One vector is turned by the same rotation once a tick. Each row is the vector after some number of ticks, and that number follows the row.
The counts run from 0 to 480.
[146 138 139  95 105  76 202 134 136 142 139  94  98 145 164 145 157 137
 161 148 114 138 173 123 129 127 115 103  74 127 141 131 101 140]	367
[ 90 152 166 126 101 107 162 133 118 112 124  75  76 142 174  98 113 139
 133  94 140 170 128 151 116 117 151 126 166  96 118  97 131 116]	280
[148 141 163 117  95 131 136 152 140 113 110 108 185 112 167  93 119 143
 136 208 142 124 149 129 119 113  94 107 132 123 178 124 157 115]	129
[ 82 135 145 146 105 169 111 146 162  94  99 104 167 107 122 100  93 146
 155 161 134 156 110 139 115  99 109 157 114 100 141 137 121  88]	38
[162 107 153 107 152 110 152  76 109 132 158 133  62 167 139 148 163 140
 113  99 111  94  92 128 107 155 118 106 119 123 101 140 110 128]	92
[119 180 164 115 151 164 116 151 141 110 126 141 149  95 130 125  99 151
 151 102 117 184 107 108 132 129 156  92 108 109  74 125 152 104]	151
[123 141 211 122 108 145 113 152 186 136 122 121 160 113 162  76  99 171
 135 166 149 134 120 131 114 130 124 127 142 129 163 115 114 105]	397
[189 143 108  87 110 132 132 134 126 137 125 172 105 148  94 182 166  95
 150 134  84  97 142 145 138 138 114 143  78 145 108 120 124 116]	353
[135  86  85 136 155 149  88 141 138  70 101 165 183 134 116 117 122 122
 105 108 134 162 134 108 102 140  95 165 135 139 100 149  89 147]	320
[108 133 116 126 114 163 104 110 110  91 140 153 130 123 146 169 144  74
 151 109 164 169 131 117  83 104 140 151 144  81 113 134 132  75]	433
[115  90  90 141  87  90 145 125  82 104 103  97  92 179 118 124 170 137
 151 133 101  89 143 138 132 125  86 136 142 122 141 123 120 132]	469
[167 128 135 101 124 134 115 159 119 130 120 183 175 121 141 144 158 164
 148 126 120  89 154  88 141 173 106  83 162 165 142 128 155 140]	236
[ 80  99 104 133 125 175  74 133 139 103  83 159 175  98  99 141 130 127
 172 140 140 132 125 108 127 100 154 144 112 129 107 120 106 106]	54
[104 165 162 141  56 152 122 149 182  97 111  70 140 134 141 135 110 148
 149 121 117 160 147 140 171 164 145 157 135 146 136 139 126 112]	23
[165  96 116  94 131 138 112  79 129 149 107 181  97 129 101 170 159  88
 134 120 120  77 121 152 113 128 126 152 124 152 129 109  80 128]	81
[145  92 127 127 179 175  94  84  98 106 125 175 154 131 104 144 138 136
 117 107 118  98  93  97 109 157 115 104 140 146  84 145 130 124]	329
[123 110 134 129  93 124 127 113 118 106 124 119  96 192  96 140 163 124
 141 147  96 107 126 133 111 137  74 183  94 111 142 135  90  80]	464
[104 124 134 147 106 132  93 126 172  88  90  73  96 125 115 105  91 140
 111 104 107 161  96 177 155 124 146 147 129 134  84 127 104 135]	293
[134 113 123 119 110 176 105  83 130 111 148 143 118 179 103 194 154  82
 142 101 110 131 116 130 133 138 141 170 104 135  98 137 103  93]	448
[125 163 164  96 127 125 180 132 163 128 141  79 104 124 166 139 123 118
 156 121 123 180 146 149 133 103 184 110  92 118  98 109  99 131]	273
[102 172 178 112  74 136 154 127 168 137 136  91  88 104 151 159 121 125
 165 135 139 144 130 152 137 107 162 136 102 100 137 116 111  90]	275
[160 142 143  95 113  95 171 138 120 138  98  87  89 130 141  93 134 149
 123 156  83 102 123 185 149 116 106 105 125 122 127 111 145 136]	376
[160 195 129  83 111 123 148 179 141 124 122 149  97 119 135 142 134 117
 138  85  96 160 141 153 151 143 155 124 114 121  84 100 159 129]	261
[123 160 166  93 146 192 146 117 141 135 105 163 160 109 133 128 113  96
 142 127 136 169 117 138  85 109 153 145 154  96 119  80 124  78]	160
[160  80 136 104 126 121 115 127 118 140 115 117 139 200  99 103 147 138
 115 172  79  95 138 133 139 136 112 137 106 168 121 116 108 141]	475
[103 110 132 119 155 170 113 115 123 133 120 198 143 129 126 148 152 111
 158 111 151 129 123  92  65 114 114 154 137 111 139 115  72  97]	66
[176 106 106 108  92  50 139 144 115 101 146  97  76 170 159 124 162 127
 114 134 116 131 158 147 119 128  97 123 106 122 119 150 131 139]	103
[117  80  94 145 128 167  55 109 107  92 104 169 150 104  97 158 147 123
 151 121 138  85 109 109 125 123 105 118 142 134 108 156 137 109]	326
[177 133 138 106 129 163 104 143 118 127 107 197 166 115 115 136 147 150
 135 139 103  72 116 114 150 166  91 103 148 154 134 133 159 125]	235
[164 130 176 126  69 123 104 154 179 116 149 113 132 154 133 132 138 160
 135 163 111 102 143 124 168 159 111 122 102 162 148 163 136 120]	117
[108  76  79 149 137 158  85 125 103  87 103 179 145 107 104 169 144 134
 150  88 132 105 118  89 119 149 109 109 162 142 110 160 121 126]	327
[115 113 138 128 155 196  99 127 139 115  77 149 192 129  89  87  99 130
 116 132 108 147 104 138 117 116 136 152 156 145  97  97 103 120]	49
[ 70 101 122 129 102 122 128  92 137 126 129  97  82 125 144 172 146 104
 176  82 151 154 133 135 119 106 170 142 116 116 110 122  72 110]	181
[189  97 137 109 106  85 149 124 126 121 124  82 128 169 169 110 143 144
 101 142 104 113 164 143 149 164 118  98 142 180 117 139 131 176]	111
[ 93  92 153 139 134 144 103  95 140 104 105  66 129 142 130  87  99 151
  95 111 124 138  91 149 144 131 171 113 163 147  77 123 104 129]	297
